Z_697: [ 2.00 -4.59 -0.64  3.41 -1.65 -1.16 -1.86  6.25  0.61  0.03 -1.50  3.64
 -1.17  2.00  2.14 -2.07 -0.13  3.60 -4.47  0.09 -0.71  2.13 -0.65  4.49
 -0.63  1.72  0.56  0.95]
Z_321: [ 1.29 -2.54 -1.43  2.07 -0.53 -1.55 -3.98  6.57  1.78 -1.11 -1.18  2.64
 -2.03 -0.17  1.06 -4.74  1.40  3.95 -7.36  1.46 -1.56  3.46 -1.17  4.92
 -1.50  0.77  0.32  2.32]
Z_255: [ 1.29 -2.54 -1.43  2.07 -0.53 -1.55 -3.98  6.57  1.78 -1.11 -1.18  2.64
 -2.03 -0.17  1.06 -4.74  0.88  3.95 -7.36  1.46 -1.56  3.46 -1.17  4.92
  0.71  0.43 -2.06  3.10]
Z_608: [ 2.27 -8.06  3.08  5.00 -1.02  1.38  1.38  2.79  1.59 -1.75 -2.08  2.55
  3.31  3.08  0.94 -0.81  1.89 -8.06 -1.88 -2.51  3.08  3.08  1.25  0.86
 -2.50  1.89  0.87 -2.09]
Z_100: [ 1.28 -7.79  0.43  4.28  0.27  3.04  1.15  1.84  4.11 -5.29 -1.75  1.07
  7.54  1.06 -0.54 -1.17  6.25  0.31 -3.46  0.22  1.60  2.30  3.72 -2.89
 -2.49  3.07 -1.99 -0.74]
Z_552: [ 2.95 -7.17 -0.05  5.03 -2.46 -0.53  0.84  6.65 -1.20  1.58 -1.95  4.71
 -1.16  4.61  3.11 -0.16 -2.17  3.47 -1.68 -1.48 -0.12  0.46 -1.10  4.61
 -2.04  3.57  3.50 -2.09]
Z_827: [ 0.87 -2.99  0.42  1.93 -2.69 -1.08 -2.60  4.84  1.63 -2.29 -0.53  3.66
  0.22  0.49  2.67 -0.38  2.68  1.60 -3.46 -0.53  0.22  2.02  1.85  2.68
 -0.39  0.95  0.02  2.88]
Z_118: [ 1.29 -2.54 -1.43  2.07 -0.53 -1.55 -3.98  6.57  1.78 -1.11 -1.18  2.64
 -2.03 -0.17  1.06 -4.74  2.64  3.95 -7.36  1.46 -1.56  3.46 -1.17  4.92
 -1.50  0.77  0.32  2.32]
Z_952: [ 2.29  2.67  0.07  4.13 -1.59  0.14 -0.08  4.81  0.91 -0.86 -1.52  3.47
  1.19  2.66  1.96 -1.02  0.79 -1.17 -2.64 -1.42 -0.06  1.50  0.42  2.42
 -1.52  2.19  1.05 -0.56]
places Z_827: [1.85] | 23
places Z_827: [2.68] | 17 24
then: [ 1.60 -3.46 -0.53  0.22] | [2.02]
places Z_608: [3.08] | 3 14 21 22
places Z_118: [-1.18] | 11

Z_587: [ 0.19 -2.94 -2.24  0.62  6.38 -0.02 -5.99  0.51  0.66 -0.91 -0.12 -2.68
  0.18  0.76 -2.51  0.72  0.17  2.67  0.38 -1.23  1.50 -2.28  1.31  5.60
 -1.88  2.01  3.35  1.82 -1.73  2.26  3.67  1.39 -0.21  1.19  1.67 -0.56
  2.86 -4.88  3.23 -4.59 -2.47  2.70  0.33 -0.80 -5.99  0.53 -0.94  0.43
  1.32 -5.04 -1.58 -4.58  0.47 -0.56  2.12  0.80]
Z_500: [ 0.77  5.92  1.40 -2.18  5.01  0.19 -4.99  1.72  4.10 -4.74  0.04 -0.91
  4.47 -0.15 -0.40 -4.27  0.90  1.21 -1.67 -2.63  1.70 -2.32 -0.05 -0.03
  1.66 -0.88 -2.03 -0.38  1.96  2.28 -3.50 -2.00 -0.25  1.24  2.31  3.20
  0.91 -1.85 -0.26 -1.23 -2.31 -0.76  0.80  0.13 -1.18 -2.77 -2.41  1.42
  0.95  0.84 -6.08 -0.96  0.49  3.63 -0.91 -1.92]
Z_75: [-0.36  0.46 -0.66 -2.73 -1.38  0.28  1.01 -0.55 -0.54 -0.44  0.34  0.26
  2.28  0.14 -2.39  1.21  0.30  1.22  0.04 -1.88 -2.76 -2.45  1.10 -0.79
  1.19  0.92  0.41 -0.36  1.70 -0.80  0.98  1.23  1.43 -2.14  2.86  0.34
 -0.39  0.10 -1.81 -2.57 -2.44 -0.95 -1.17  0.19 -1.11 -1.15 -0.96  0.93
 -1.80 -1.09 -1.51  0.01  0.98 -1.25 -0.34  0.53]
Z_122: [ 0.40  0.09  1.46 -2.65 -0.56  0.18 -0.60  0.79 -0.23 -0.60  0.05  1.00
  0.98 -0.78 -1.46 -0.43  0.05 -2.97  0.09 -0.65 -2.91  0.95  0.59  0.06
  2.71  0.57 -1.61 -1.35  0.88  1.30  0.62  2.83 -1.74 -2.06  0.58 -0.83
 -1.27 -1.60 -1.26 -1.90 -0.82  1.10  0.41 -0.76 -2.96 -1.81 -0.77  0.69
  0.29  0.84 -0.89  0.63 -0.68 -1.37 -0.78  0.02]
Z_112: [ 1.92 -4.20 -2.26  3.55  5.29 -0.20 -3.63 -0.02  0.31  0.46 -1.34 -2.51
  2.81  0.72 -2.15  0.50  1.22  5.51  1.39 -4.16  2.57 -1.40  2.78 -0.52
 -1.72  3.82  1.73  4.01 -1.64  2.34  1.95  2.53  0.17  0.99  1.49 -0.67
  0.84 -2.20 -1.07 -4.31 -6.32  0.53  0.07 -0.97 -6.69  3.12 -1.07  2.17
 -1.81 -0.65 -0.60 -3.50  1.18 -0.58  0.64  1.53]
Z_531: [ 2.09 -3.82 -2.11  2.79  5.07 -0.30 -2.74  0.42  0.24  1.81 -1.11 -2.57
  3.26  0.38 -1.95  0.34  2.50  4.62  1.61 -4.72  2.64 -0.66  2.36 -0.64
 -2.09  3.26  0.98  4.15 -1.55  3.07  1.44  2.17  0.39  0.58  1.99 -0.74
  0.66 -1.83 -1.30 -4.00 -8.10  0.70 -0.26 -1.08 -7.13  3.62 -1.05  3.99
 -1.10 -0.39 -0.34 -2.67  0.60 -0.44  0.18  1.45]
Z_682: [-1.13 -0.01  0.61 -3.13  0.34 -0.35 -0.02  0.75 -0.24 -0.71 -0.11  1.97
  2.02 -0.17 -2.22  0.34  0.55 -2.59  1.00 -0.74 -1.85 -0.04  0.72 -0.10
  2.15  0.87  0.07 -1.57  0.15  0.29  0.90  2.29 -0.65 -1.59  0.44 -0.72
 -0.42 -1.23 -1.85 -2.31 -0.76 -0.26  0.80 -0.90 -2.85 -0.50  0.57  1.13
 -0.16  0.86 -0.60  1.53  0.00 -0.53 -1.25  0.24]
then: [-1.23 -1.85 -2.31 -0.76 -0.26  0.80] | [-0.90]
places Z_531: [-0.26] | 43

Z_92: [-3.36  0.89 -1.69 -0.50 -0.80 -0.71 -0.19 -1.35  2.47 -0.57]
Z_28: [ 0.43 -4.66  1.02  0.00  1.47 -1.24 -1.04 -2.62 -2.17 -1.33]
Z_379: [ 0.08 -4.66  1.02  0.00  1.47 -1.24 -1.04 -1.24 -2.17 -1.33]
Z_652: [-1.98  0.51  2.34 -1.31  0.39 -1.28 -1.39 -0.98  0.74 -0.38]
Z_748: [-0.94  0.89 -1.98  0.69 -2.01  1.21  0.63  0.93  2.34 -0.33]
Z_803: [ 1.09  1.31  1.97 -0.76  0.13 -6.29 -0.86  0.75 -0.90 -0.22]
Z_267: [ 1.20 -0.45 -3.15  0.46 -3.16  2.92 -5.75 -1.28  1.19 -0.20]
Z_596: [-1.51 -2.18 -2.21 -0.93  2.28  2.28 -1.52 -4.44 -2.20  0.10]
Z_841: [ 1.93  0.52  0.41  1.75  1.66  0.11 -0.41  1.44 -4.60  0.04]
Z_542: [-1.15  0.79  1.84 -1.19  0.33 -2.75 -0.72 -0.25 -1.62 -5.35]
Z_10: [-0.56 -0.33 -2.42  1.39 -0.94 -0.50  0.72  0.29  0.89 -0.92]
places Z_596: [-2.20] | 9
places Z_379: [-1.24] | 6 8

Z_40: [-2.98  5.04  3.05  0.92 -3.83  1.64  1.40 -1.23 -0.67  0.95 -3.79 -7.27
  1.42 -3.88 -2.38  1.46  2.02 -5.51  3.12]
Z_911: [ 5.05 -9.46 -7.26 -5.59  3.75 -5.59 -9.46  4.85 -2.53  0.32 -9.46  5.05
  3.63  6.65 -1.17  5.05 -9.46 -9.45 -2.74]
Z_331: [-0.31 -3.34 -2.52 -1.65  1.22  0.79 -1.27  1.76 -0.42  0.19  1.94 -2.45
  0.94  2.32  0.05  0.68 -1.81  2.02 -0.87]
then: [-2.98  5.04  3.05  0.92 -3.83  1.64  1.40 -1.23 -0.67  0.95 -3.79 -7.27] | [1.42]
places Z_911: [-9.45] | 18
places Z_911: [-7.26] | 3
places Z_911: [-9.46] | 2 7 11 17

Z_524: [-0.07 -0.08 -0.09 -0.07 -0.06 -0.07  0.06  0.07  0.09  0.05  0.06 -0.08
 -0.07  0.10]
Z_354: [-7.70 -6.86 -7.76 -7.70 -8.22 -7.52  8.11  8.15  8.22  7.56  8.72 -7.61
 -6.82  8.58]
Z_48: [-0.52 -0.36 -0.46 -0.45 -0.44 -0.46  0.44  0.51 -0.46  0.47  0.54 -0.40
 -0.39  0.51]
Z_245: [ 3.80  3.80  3.80  3.80  4.07  3.72 -4.01 -4.00 -4.04 -3.74 -4.32  3.76
 -4.00 -4.00]
Z_405: [ 0.93  0.87  0.94  0.94  1.01  0.94 -1.01 -0.96 -1.02 -0.92 -1.07  0.97
  0.85 -1.03]
Z_983: [ 3.79 -1.27 -1.40 -1.39 -1.49 -1.34  1.48  1.47  1.51  1.36  1.54 -1.40
 -1.23  1.57]
Z_33: [ 2.93  2.56  2.92  2.91  3.11  2.86 -3.06 -3.08 -3.08 -2.87 -3.32  2.86
  2.57 -3.21]
places Z_48: [-0.46] | 3 6 9
places Z_245: [3.80] | 1 2 3 4

Z_315: [-0.98 -0.98 -3.48  9.21 -7.31]
Z_571: [ 9.21  9.20  9.21  9.21 -2.43]
Z_175: [ 9.20 -7.32  2.31 -7.32 -7.32]
Z_313: [-0.98  9.21 -3.48  9.21  9.21]
places Z_313: [9.21] | 2 4 5
places Z_175: [-7.32] | 2 4 5
places Z_571: [9.21] | 1 3 4
places Z_315: [-0.98] | 1 2
places Z_315: [9.21] | 4
places Z_571: [-2.43] | 5
then: [9.21 9.20] | [9.21]

Z_52: [-0.04 -0.41  1.08  2.81  2.62]
Z_994: [6.15 6.15 6.15 6.15 0.30]
Z_892: [-2.75  0.43  1.02  1.80 -0.48]
Z_476: [ 1.36  1.54 -0.77 -2.26  2.81]
Z_174: [-1.44 -0.29  1.45  2.92  1.07]
Z_871: [-1.93 -1.93  2.28 -0.94  4.39]
Z_688: [-2.75  6.14  4.40  1.80 -0.83]
places Z_994: [6.15] | 1 2 3 4
places Z_871: [4.39] | 5

Z_852: [ 1.91  0.68  4.43  1.97  0.45  0.32 -0.73]
Z_582: [ 1.03 -0.74  1.03  0.38 -0.74  0.57  1.03]
Z_938: [-1.27  1.04 -1.06 -0.82 -0.19  1.04 -0.40]
Z_581: [ 1.91  0.68  4.43  1.97  0.45 -1.96  0.25]
Z_816: [ 1.04  1.04  0.37 -0.82  0.37  1.04  1.04]
Z_804: [ 0.39  0.50 -0.41 -0.06  0.56 -0.49 -0.61]
Z_316: [ 1.94 -0.56  2.76 -0.19 -0.82 -0.25  0.44]
Z_585: [-1.52  2.01 -2.40  0.21  0.28  2.01 -1.91]
Z_189: [ 0.83  0.56  0.90  0.17  0.13 -0.37 -0.92]
Z_418: [ 2.56 -2.16  1.08 -1.35 -0.37 -0.18  1.49]
Z_999: [-0.57  2.76 -0.19 -0.82 -0.54 -0.87  4.42]
then: [-0.82 -0.19] | [1.04]
places Z_582: [0.38] | 4
then: [-0.56  2.76 -0.19] | [-0.82]
then: [-0.56  2.76 -0.19 -0.82] | [-0.25]
places Z_816: [0.37] | 3 5
places Z_582: [0.57] | 6
places Z_585: [2.01] | 2 6

Z_506: [-1.81  0.91 -0.19 -3.08 -2.44  0.34  3.24  1.28 -0.17  1.70  3.11 -7.65
  2.96  0.51 -0.73 -7.46]
Z_456: [-0.35 -2.59 -1.39  8.83 -2.65 -2.95 -3.51  1.19 -3.82 -0.32 -7.38  6.09
  1.50  6.55  1.70  6.92]
Z_553: [ 1.38 -0.82  0.95  2.63  0.42  0.08 -1.12 -1.16 -0.81 -2.54 -3.20  7.61
 -2.31  1.71 -0.64  8.27]
Z_928: [ 2.68  3.30  2.40 -7.70  1.30  2.76  0.29 -0.66  2.87  1.96  5.62 -5.07
 -3.50 -7.51  0.89 -5.93]
Z_385: [ 0.49  1.52  1.02  2.90 -7.30 -0.36  1.11  1.19 -4.09 -2.11 -2.46  0.30
  2.22  7.02  0.32  5.62]
Z_518: [ 2.79  0.68  5.23 -7.43 -0.15  3.57  2.92 -1.10  1.02  1.77  2.08  1.23
 -5.92 -4.49 -2.57 -0.56]
Z_750: [ 5.86  5.02 -0.71  2.07  2.88  0.16 -8.85 -1.79  2.10 -3.36  0.76  4.08
 -4.07 -5.70  6.65  6.97]
Z_93: [ 2.36  0.76  1.70  2.01  0.29  2.76  1.30  1.06 -2.61  1.41 -3.01  1.34
 -1.43  1.70  2.30  2.70]
Z_890: [ 4.66  0.68  6.07 -4.10 -3.31  2.62 -0.38  0.06 -1.49  3.47 -1.68  3.07
 -6.92 -2.71  0.08  1.89]
Z_488: [-1.89 -5.74 -0.75  0.29  8.72 -0.45 -0.25 -1.60  3.00  2.03 -2.09  6.70
 -3.14 -4.09 -3.07 -1.18]
Z_94: [-1.22 -2.53  2.67 -2.19 -1.32  1.77  6.19 -1.13 -0.96 -2.53 -2.53  4.57
 -0.94 -2.53 -5.79  5.11]
Z_483: [-1.81  0.91 -0.19 -3.08 -2.44  0.34  3.24  1.28 -0.17  1.70  3.11 -7.65
  2.96  0.51 -0.73 -6.99]
then: [1.30 2.76 0.29] | [-0.66]
places Z_385: [0.49] | 1
places Z_94: [-2.53] | 2 10 11 14

